One turn or mirror swaps these rows in pairs. Which row does each one swap with?
famig: [-13  13   4  14   2  -2  20  17 -21  17  33  -1   8  24  -1   2 -33 -12
 -14 -23   2  -7 -17  33  15]
kem: [ -9  20  39  -3   7  -7  14 -12  18   5 -21  -5 -15  -9   8  -5   7  -3
 -20  31  -6   8 -13   0 -14]
tarog: [-20   7   8 -18  -4 -19  -9   5 -11  15   4  14 -21  -9  46  -2   0  20
 -30   7   7 -19  -5  13 -14]
ranul: [  2  16  48   8   4   0  -4  13   4 -12 -12  -3   3  16  12  -3   6  15
 -24  -9   4  37   3  51   1]
Tete: [ -6   7   8   6  24  -3 -14  -3  12   4  13   4  -3 -17  14 -11  -9 -11
   2 -15   3 -53  -4  40   2]
bafol: [-29  14  -7 -13  -1  24  15  31  23  -8 -19 -13   1 -13  18  11 -19  -5
 -40 -10 -15 -13  -6  12   1]
Dabes: [-14   6  26 -16  -8  25  44  13  18  25 -11  23   0  13  20  12 -14  22
   0 -11 -13  -6   4  44  13]
Leda: [-15  31  26   4  14  11  17  26  -4  -5  17 -19  13  -2   5  10 -32 -11
 -16  23  -8  -5  -6  29  18]
Gogik: [ -5   1  16   7  -1   7  -6  -4 -30  23   6  38  -7  14  28   4 -32  -8
 -19 -17  11  17   3  26  -2]
fovuf: [ -8  16   5   7  -7   9 -19   8  -2  -7 -10  32 -12   0   8  14 -39   6
 -24 -12  29  11 -21  24 -12]
komop: [-36  -5   5   1   4   3   3  -4  -5  -9   9  45   2  18  12 -12 -11  -8
 -19 -33  12   1   0   0  27]
sep: [-30  12  44  -3 -13   2   6   6   0 -23  -7  -1   1  -6   4   0 -14  14
 -15 -13   6 -25 -23  63  23]
did: [-14   6  61  -1   8   8   0   5   6  19   9   0   2  31   8  35  -2   4
 -14 -11  -4 -15 -11  23   5]
tego: [ -9  24  27   1  20  13 -31   7  10  -6 -23  27 -18  30  11 -21  -7  -3
   6 -10 -10  -4  -9  26  -5]
Tetug: [  9  22  -5  -2  19   7  -5   1  14  -2  16  -1   6  29  13 -23   1 -25
   9  -4   2 -13   5   8  -3]
mupe: [-22   5  13  -7  -4   3   5 -19   8   0  10  11 -10   1  44   5  10   2
 -40 -26  -3  -7  23  24 -24]
geb: [  1  -1  18 -11 -11   4   8   4 -27  20  20 -16   2  20  30  -2 -14 -19
  -8  -8 -19   2 -13  35  23]
Godul: [-26  24   7  22   3  18   9  21  14   0   6  17  20   7 -22  24  -9 -17
 -12 -20 -10  -1  -2  25  31]
Sim: [-13  19  44  -1   6   2 -21  -7   6 -20  -5   6   2  -4   4 -24  -2 -20
  -8  -9   4  41  -9  31   5]
pevid: [-13  14 -32  -1  26  -8   5   6   7   4   2  -9 -14 -22   4 -11 -10  -1
  12 -15   7   2   5  22  -7]
liv: [-16  11  67  -6 -16  21 -18  16  10   2  -2   8   6  -2   4   8 -18   8
 -13 -12  -7  10 -21  46  -2]
pab: [-19  10  22   4 -13  -3 -21  27   6  28  -3  10   4 -43  23  11   4  -4
 -10 -11 -16  15  14  14  -1]
kalud: [ -7  12  35  -8   1  25 -12  23 -16   9   4   3  19  17  19   6 -43  11
 -24 -10  16   8 -16  21   4]
gufev: [-13   1  20   1 -10   0  16 -13   4   9 -13  33 -23   8  -1  -2 -27  38
 -13 -12  26  -2  -6  12   4]
venu: [-18  21  31   1  27   6  46  -7  12  -9   4  17  -8 -20   8 -12  -4  14
 -21  -1  13 -22 -12  26  21]
Memu: [-15 -11   2  -2  13  11   4  12   5  43  13   2 -11  15   9 -36  -3  22
 -26 -10  -5   4 -17  42   0]
Nit: [-35  12   3  11  -4  -8   7  31  31  -2 -23  22  10 -11  14  22  19  -8
  -3 -27  -3   4 -21  24   4]
Fuvag: [-22   6  30  -7   7 -11   5 -34  10  -1   5   6 -34  -7  20  -7   7   7
 -13  27   2  -1  -8  17  -7]
puz: [-17  12  58   2  -3   2  25  15   7  12 -11   8  -1 -27  20 -13  12   7
 -13 -13 -10  26  -9   4  -5]
lin: [ -6   4  37  -7 -15   6  -7  15   4  -3 -13  26   6 -23  12  26  -4  -9
 -12  -9  -6 -29  -4  -6   2]
mukid: [-15   4 -39   4   1  -3  -6   4   9  -5  15  -3   2  19  16 -10   2  -2
 -14  -3  -2 -22 -17   4   0]
Tos: [-23   9  11   1   1   4  38  11   6  28  35  10  -3   0  20  31  -9   3
 -14 -16  -5  21  -6  25   8]
sal: [-20   2  23   0   3 -10  32   9  12   3 -27   8   6 -13   6 -23 -13   0
 -28 -13   3 -33 -14  58 -10]
siraz: [ -8  23  19  -9   2 -13 -35   8 -11   5  -4   5 -12  -8  -2 -22 -28  -9
 -17  16  -4  15 -20  18 -16]
Vil: [-22   3  20  -3 -16   0 -11 -24 -20   1   1  39 -18  23  10 -21 -14  10
 -17 -12  17   0   6  20  -1]
garof: [-38  16  17 -18   9 -16   0  11 -18  15  23 -21  -1  -1  45  -7   2  -7
 -12 -11  -7 -12 -21  30  -2]
gis: [-32   8 -28  -7 -26   6 -19   7   2 -10  10  -8 -12   3   2  -3 -16   0
  -6 -11   3  28  -7  29   3]
lir: [-15  14 -16  -3 -13   1  24   0  14 -16  -4  20  -7  48   6 -12 -15  -1
 -16 -13  -5 -15   5  33   0]
luga: [-12  17  24 -18   4 -22   0  -5  13  12   3 -20 -30  -8   1 -18 -11  29
 -25   4   3 -15   8  34 -19]
mize: [ -8   8  -7  -3  15   1 -39  11   7   7 -24   2  -3  16  15  -2  -8 -10
   4 -14 -19  -1 -13  50  18]
Temo: [-22  -3  13   7  -1 -27  -1 -12  35   9 -21  16   0  -5 -17  -1 -14   6
 -16 -29  20  -2  14  20 -18]
ran: [-28  11  31  -7  22   6  -3   0 -16  14  39  -2   9  16  10 -30 -13  -2
  12 -12  -8  -2  12  29  18]
Zuze: [ -3  -1  39  -3 -17   1 -26  -3   6  -5   7  10   1  34  -3 -17  -8   3
  -4 -17  -7 -20   9  -3  -7]
Pavor: [-26  23  -2  13  -4   6   4  36  22  -1 -10  -9  15  12 -27  -6 -15   7
 -13 -19 -14 -13  -4  39  18]
Vakuz: [-25  23  28  -8  -7   9  22   4  20 -17  -6  -5  19   0  28   7  21 -23
   3 -11 -20   4 -20   9  16]
nimu: [-18  -3  10   6   4 -10   5  16  15  17   8  16  -7  -6 -15 -14  -2  24
  -5 -23  28   2   9  61   2]
pobez: [  0   9 -16   9  -7   1   0   5  12 -27  -2  15  -3 -10  22  16 -19  15
 -25  -7  23  23 -15  30  10]
geg: [-36  13   9   3  -4   1 -23  21  27  14   7  14  28 -17  20   2   6 -19
 -10 -23  -5  21  15  36  -7]
mubif: [ -2   5  38   8  -6   4  16  22   5  20 -16  16  -3 -46  10 -19 -10   6
 -26 -21   3  12  13  30  -4]
zotu: [-25  14  25 -13  10  -2  20   5  15  -2 -13   5  -6 -32   7 -30  -4  -6
   5 -11  -1  42   0  21  18]
ruti: [-32   8  -9  -3  -6 -10 -15 -11   2 -33  -3  -1   1  15   3 -41   1   3
 -12  -5   7  -8 -10  30   2]
pilu: [-17   5   9   6   8  -8  35   6   6  22  -9  -5  -2 -39  -2  -5  -2  -5
   6 -10   4 -21   4  55   4]
tuke: [-19  11 -29  -5  19  10  10  -5  10  20  -2 -15 -12   0  17  19   0 -15
   9  -9  -9  -9 -16  25   4]
mobad: [-25   5  15  -6  -3 -13   7  -6   1 -29  -1  28   4 -10  34  -1   5  -4
 -28 -15   5  -9  18 -10   4]
Vobil: [-29   9  45  -2  -3   3   1  11  10  54   5   4  -1  -5   8 -11   5   5
  -7 -14  -9  28   1   4   0]
gode: [ -3   7  19   2  -6 -10   4  -1  10  22   7 -13  -1  10   0  24  -7 -10
 -17 -12   3  42   0  -5  17]
kaza: [-12   6   0  -2 -11  25  26 -13  19  21  34   4   3  -4 -22  -1  -2   6
 -20 -15  -6 -14  -9  13  20]
koz: [-22  10  18  -8  -1  32   5  13  10 -10 -10  -4 -21 -12  18  -6   3   7
 -31  13 -25  -4  11  -9   5]
pib: [-17  12  65  -4  -9  -1  -4  25  17 -11  14   9   8  28   2 -15   2   9
  -7 -15   3  -7   0   5  -2]
sar: [-12  -9  12   5  11  16  20  15  25  13  -9 -23   1  -1   7 -15  30 -16
  -1  -4 -27  15  -8  32   3]
poko: [-11  16   7  -3  28 -18  22  10   8  22  -3  11  19  14 -13 -10  -6  18
  27   5   3   4  -9  30  -6]
Vap: [-12  11  16  21  11  13  24  -6  31 -23  -7  -2  14  -5 -14  -7  -3  -5
 -14  19 -25  -9   9  20   8]
Murim: [-19  28  19   1  -7  15  11  14  40  -7 -19  -7  20  -4 -11   3  -1 -13
  15   3 -19   3 -12  40   7]
Fudif: [-12  14  20  -4   4  -9 -11  -8  14  30 -16  15  -6 -44  33  -6  -9  15
 -23  -5 -13 -19   4  38   3]

gis is swapped with Nit
fovuf is swapped with pab
tuke is swapped with Pavor
kalud is swapped with Fudif
gode is swapped with Temo
lir is swapped with sar
geb is swapped with sal
ruti is swapped with Vakuz
pobez is swapped with geg
bafol is swapped with mize
poko is swapped with kaza

